The same turns and mirrors carry the whole set onto itself and the rows of a family onto each other. Which other rows belong to the same family as each row named below? List them in the order they appear above.
These 16 rows form 4 families of 4 rows each.
z_549: [-30,24,0,14,13,-27,-21,22,-1,0,0,-18,-6,-13,16,4,-16,1,0,-11,-1,-17,-13,-26,9,-3,-1,-22,-2,-10,5,3,-14,1,-5]
z_753: [-2,16,20,-4,14,-12,-7,17,-4,-4,-24,-25,-3,-3,12,14,-9,-5,-11,-6,-6,-11,-18,13,12,-12,31,-11,-9,6,-2,4,9,0,-20]
z_931: [-29,20,11,21,10,-21,-24,28,-6,4,0,-8,-6,-11,14,4,-8,5,-10,-11,-3,-26,-13,-15,-2,2,-5,-13,-6,2,3,3,-15,-11,6]
z_33: [-6,17,18,4,10,-8,-6,16,-5,5,-22,-18,3,-7,8,7,-10,-8,-12,-7,-1,-19,-18,19,5,-13,29,-15,-17,14,3,-4,10,-2,-24]
z_833: [13,18,25,-4,2,-7,-1,16,-10,-3,-3,-7,28,12,3,14,-2,-6,6,-7,12,1,-30,5,5,-11,1,16,0,9,28,8,-4,-9,-11]
z_177: [-15,12,16,-3,3,-28,1,7,7,1,3,-3,14,-19,17,27,-16,-19,16,-8,-10,-22,-24,-28,3,-1,-12,9,6,27,3,4,-19,-5,7]
z_517: [-14,9,10,-3,0,-26,-9,10,-4,-3,0,-1,12,-21,14,16,-7,-32,9,-16,7,-24,-19,-30,1,-4,-15,-2,-4,25,-2,7,-25,-5,5]
z_45: [4,10,22,-13,5,-10,-1,9,2,2,-15,-4,28,8,14,10,-5,-9,6,-8,11,13,-18,8,17,-7,12,10,-3,3,26,6,-4,-5,-14]
z_949: [-7,18,16,-5,-1,-3,-7,15,-6,1,-20,-22,12,-5,4,17,-11,-8,-16,-5,-12,-11,-18,17,8,-14,28,-1,-12,7,4,6,9,11,-12]
z_592: [12,11,25,-1,3,-19,6,10,2,6,-1,-10,27,10,4,10,-18,-12,0,-5,7,-4,-22,-3,8,-26,4,17,-3,9,29,9,-2,4,-17]
z_928: [-3,20,16,3,20,-9,-3,17,-5,8,-26,-29,4,-6,6,19,-8,-2,-2,1,-8,-13,-22,10,11,-1,30,-13,-3,2,3,9,4,-8,-20]
z_110: [-11,16,10,-3,3,-28,-7,8,1,-4,8,-2,9,-19,14,19,-16,-20,27,-17,6,-20,-37,-19,2,-4,-17,0,8,25,7,-11,-12,-4,-4]
z_579: [-34,26,4,12,13,-22,-21,26,1,-4,7,-12,-10,-15,14,-1,-4,1,-2,-7,1,-19,-11,-19,4,-9,0,-20,-9,3,4,2,-14,-2,3]
z_343: [-19,21,10,-2,-4,-23,2,8,0,1,5,1,20,-21,11,23,-12,-23,21,-13,0,-24,-31,-21,2,4,-18,2,-1,23,7,1,-22,-9,-2]
z_341: [12,13,25,-1,1,-10,6,10,-7,1,-9,-9,31,14,8,17,-12,-12,0,-12,6,0,-17,0,10,-4,3,16,1,7,32,7,-5,-2,-12]
z_886: [-25,33,1,9,10,-17,-18,26,-1,-15,10,-12,7,-19,20,0,-8,1,2,-12,-5,-21,-17,-27,10,1,1,-21,-5,4,5,-6,-20,-5,5]

The rest of the family of z_33: z_549, z_833, z_177
The rest of the family of z_343: z_753, z_579, z_341

